[[-25.6  46.6  32.2 -13.7]
 [-30.8  -3.2  -8.8  -8.8]
 [  4.1  22.8   0.7  10.5]
 [  6.9  -9.5   2.4   6.8]
 [  7.4  -2.4  17.6 -11.4]]
->
[[-25.6  46.6]
 [-30.8  -3.2]
 [  4.1  22.8]]

[[ -2.5   1.5]
 [-30.5  18.9]
 [-47.4  29.9]
 [ 13.5  -8.6]
 [-28.6  17.9]]
->
[[ -2.5   1.5]
 [-30.5  18.9]
 [-47.4  29.9]]

[[-14.7   0.0]
 [ 52.0  15.5]
 [ 21.4  13.7]
 [-23.1  26.6]
 [  0.0  37.2]]
->
[[-14.7   0.0]
 [ 52.0  15.5]
 [ 21.4  13.7]]

[[  3.4   2.1 -17.5   0.2]
 [  6.4  12.9 -26.0  -5.3]
 [ -8.9 -11.3  15.9   1.6]
 [  1.9 -13.0 -46.5   1.0]]
->
[[  3.4   2.1]
 [  6.4  12.9]
 [ -8.9 -11.3]]

[[ 5.1 -2.8  3.7  3.6]
 [-2.4 -4.7  0.4  1.4]
 [52.3 -4.6  0.1  1.3]]
->
[[ 5.1 -2.8]
 [-2.4 -4.7]
 [52.3 -4.6]]

[[-47.2   0.2 -42.4 -54.8]
 [-42.3  -0.2 -27.6 -57.6]
 [ -1.2  -1.6 -21.8  16.5]]
->
[[-47.2   0.2]
 [-42.3  -0.2]
 [ -1.2  -1.6]]

[[-38.3 -31.6 -60.0]
 [ 16.2  21.9   0.3]
 [ -3.2  27.4 -13.2]]
->
[[-38.3 -31.6]
 [ 16.2  21.9]
 [ -3.2  27.4]]

[[-10.8  14.7 -19.8]
 [ -6.5 -49.0  56.7]
 [ -7.8 -12.5  -9.6]]
->
[[-10.8  14.7]
 [ -6.5 -49.0]
 [ -7.8 -12.5]]

[[ 17.4  50.8   6.5 -11.2  -2.0]
 [-28.9  -9.0   4.8   0.9  -4.1]
 [ -7.2   3.4  -8.0   0.7  10.3]]
->
[[ 17.4  50.8]
 [-28.9  -9.0]
 [ -7.2   3.4]]
